In the rows, zero is written as 128.
Turns in one plane each, and the order they were made in; the first pair answered:
turn q170:
[126 165 137 149 126 100 102 105 155 125  95 127 122 122 161 122 116 148
 146 126 176 116 119 140]  ->  [132 151 139 141 141 111  98  99 151 136  88 119 127 122 179 131 117 157
 136 112 171 112 136 133]
[121 110 132 132 128 153 132 118 117 133 127 124 149 134 120 135 132 141
 107 137  98 125 142 135]  ->  [114 112 128 129 122 148 134 121 111 127 131 133 147 140 111 128 135 130
 109 143  99 131 137 140]
[126 157 115 129  89 127 104 150  93 151 128 142 116 140 125 118 137 129
 120 137 113 154 146 131]  ->  [128 168 117 132  90 124 106 144  98 148 129 139 108 135 127 114 137 133
 129 139 122 158 140 135]
[111  79  98 108  88 168 152 122 119 120 152 130 175 155  84 132 129 117
 121 174  67 132 106 124]  ->  [109 106  95 126  76 162 157 119 125 105 154 129 166 151  70 127 126 115
 137 179  82 136  90 126]
turn q914:
[121 113 111 118 107 146 167 117 113 131 128 143 153 124 100 140 144 118
 111 137 102 124 114 126]  ->  [136  87 117 105 125 149 159 120 117 148 124 131 155 121 125 152 142 125
 106 119 106 117 136 119]
[135 147 116 135 132 116 142 139 143 130 153 114 117 116 136 141 138 131
 130 135 160 127 133 118]  ->  [126 148 108 138 126 117 143 136 137 124 156 118 119 122 121 137 142 132
 130 146 150 128 123 119]
[113 161 136 141 129 147 142  88 152 117 120 109 137 118  94 125 141 169
 131 161 108 101  93 139]  ->  [105 132 139 131 134 149 139  84 145 132 115 106 146 126  94 133 148 175
 110 160  91 100 109 140]
turn q433:
[151 135 156 122 121 114 118 124 147 127 109 124 110 106 151 116 103 137
 128 117 134 126 114 110]  ->  [153 123 159 117 125 116 117 127 138 134 114 134 117 113 158 113 101 128
 125 116 132 133 122 109]
[129 151 131 122 157 156 116 106 131 152 116 120 117 123 132 135 128 156
 132 123 149 120 127 139]  ->  [131 162 133 124 153 145 111 116 129 143 119 125 107 124 136 130 121 141
 143 122 165 135 122 139]
[130 140 128 123 119 141 114 113 145 127 114 138 142 134  86 137 152 123
 108 138 102 108 143 126]  ->  [137 164 122 130 111 127 120 115 150 115 114 139 125 126  86 124 149 118
 124 138 121 115 126 124]

Each pair is 2 to 3 turns apart.
[137 145 134 139 134 112 122 135 133 128 131 127  99 104 157 112 115 121
 157 104 175 146 105 118]  ->  [144 120 136 121 147 123 116 130 136 148 128 118 111 106 172 129 112 124
 142  88 160 134 124 108]
q170, q170
[153 131 150 142 145 156 142 122 126 148 159 101 116 116 114 155 138 159
 139 127  99 129 176 122]  ->  [136 109 149 134 135 153 144 134 115 139 171 127 125 134 106 152 144 142
 126 135  82 140 180 125]
q170, q170
[153 173 135 151 133 124 124 116 142 108 124 101 105 110 126 117 137 151
 179 127 160 148  93 123]  ->  [173 138 140 133 156 123 109 135 137 127 130 103 105 120 162 124 124 138
 171 105 168 157 128 112]
q170, q433
[ 83 123 110 120 119 140 136 141 134 104 108 144 122 130  67 119 156 127
 131 167 120 107  64 148]  ->  [109  55 125  82 161 160 117 146 141 152  97 123 146 137 130 151 141 133
 101 118 103  88 135 127]
q914, q914
[173 141 114 119 164 159 120 138 183 121  90  90 130 115 128 112 137 131
 134 136 153 101 148 121]  ->  [149 160 102 134 137 153 132 140 173  93 101 107 131 125  91 105 148 130
 139 169 142 108 117 136]
q914, q914
[135 188 155 152 117 117 178 101 167 116 103  91 114 141 112  98 125 144
 177 145 140  87  96 145]  ->  [143 142 167 126 147 139 162  95 177 154  91  78 133 140 147 121 121 157
 148 115 115  63 146 131]
q170, q170
[150  84 121 107 128 101 130 162 126 153 149 143 108 119 152 175 120  97
 108  97 166 156 159 110]  ->  [120 125 109 133  88  89 153 164 118 115 157 165 105 123  95 158 134  90
 123 139 162 168 102 134]
q914, q914, q914
[129 177 128 150 122  94 133 147 141 107 132 141  88 113 130 111 108 115
 173 120 187 132  85 135]  ->  [154 160 141 133 153 121 122 127 160 149 115 103  91  98 164 132 105 145
 157  80 177 106 125 119]
q170, q170
[145 169 134 139 133 130 140 113 158 130 106  90  98 105 117 125 121 150
 144 125 148 108 110 128]  ->  [146 115 136 114 152 147 127 117 150 154 104  92 126 115 140 142 126 148
 111 104 122 101 151 118]
q170, q170
[122 139 127 136 125 126 148 120 127 103 136 151 120 132 123 110 124 118
 140 134 135 131 110 126]  ->  [139 149 132 136 133 133 141 113 138 114 128 132 113 118 139 118 118 136
 145 120 141 118 117 124]
q170, q170
[110 199 178 179 104 103 160 130 134 147 125  89 123  92 136 152 125 174
 174 130 155 111 103 130]  ->  [122 139 186 146 133 125 142 123 132 185 121  83 149  95 173 175 119 187
 142 101 128  95 156 113]
q170, q170
[122  84 141 107 134 119 129 149  98 144 136 161 148 142 144 134 121  98
 100 129 122 138 149 119]  ->  [115 121 128 131 116  98 134 154  98 114 141 172 128 142 112 109 123  88
 126 157 140 153 105 134]
q170, q170
[120 218 128 142 123 126 130 112 175 100 123 118 120 107  93 130 162 129
 151 140 111 137 107 129]  ->  [153 208 136 138 147 120 116 121 186 123 123 104 104  98 136 136 145 124
 165 105 136 135 124 114]
q170, q170, q433
[131 149 139 130 149 130 122 120 133 137 136 101 116 105 158 112 122 120
 142 101 172 123 156 139]  ->  [ 95 170 130 145 116 129 139 116 117 100 139 126 130 115 103 102 142 120
 137 143 147 127 120 161]
q914, q914
[123 114 117 112 145 162  97  96 138 187 133  73 111 125 132 168 132 146
 137 130 106  90 171 135]  ->  [120 172 112 137 122 146 109  94 149 159 134  68  85 114 100 146 127 149
 169 149 134 101 121 145]
q433, q914
[166 141 133 137 139 117 121 139 148 133 126 104 103 120 162 135 111 129
 148  93 180 118 120 124]  ->  [158 160 129 151 127 111 125 143 145 117 133 111  94 122 145 129 111 122
 157 107 185 127 101 130]
q170, q914
[118 151 136 119 110 125 135 107 108 120 134 120 148 117 116 128 133 129
  97 154 127 139 114 151]  ->  [147 139 145 109 138 129 125 116 119 143 133  99 137 114 155 135 119 133
  98 117 145 135 141 135]
q914, q914, q914
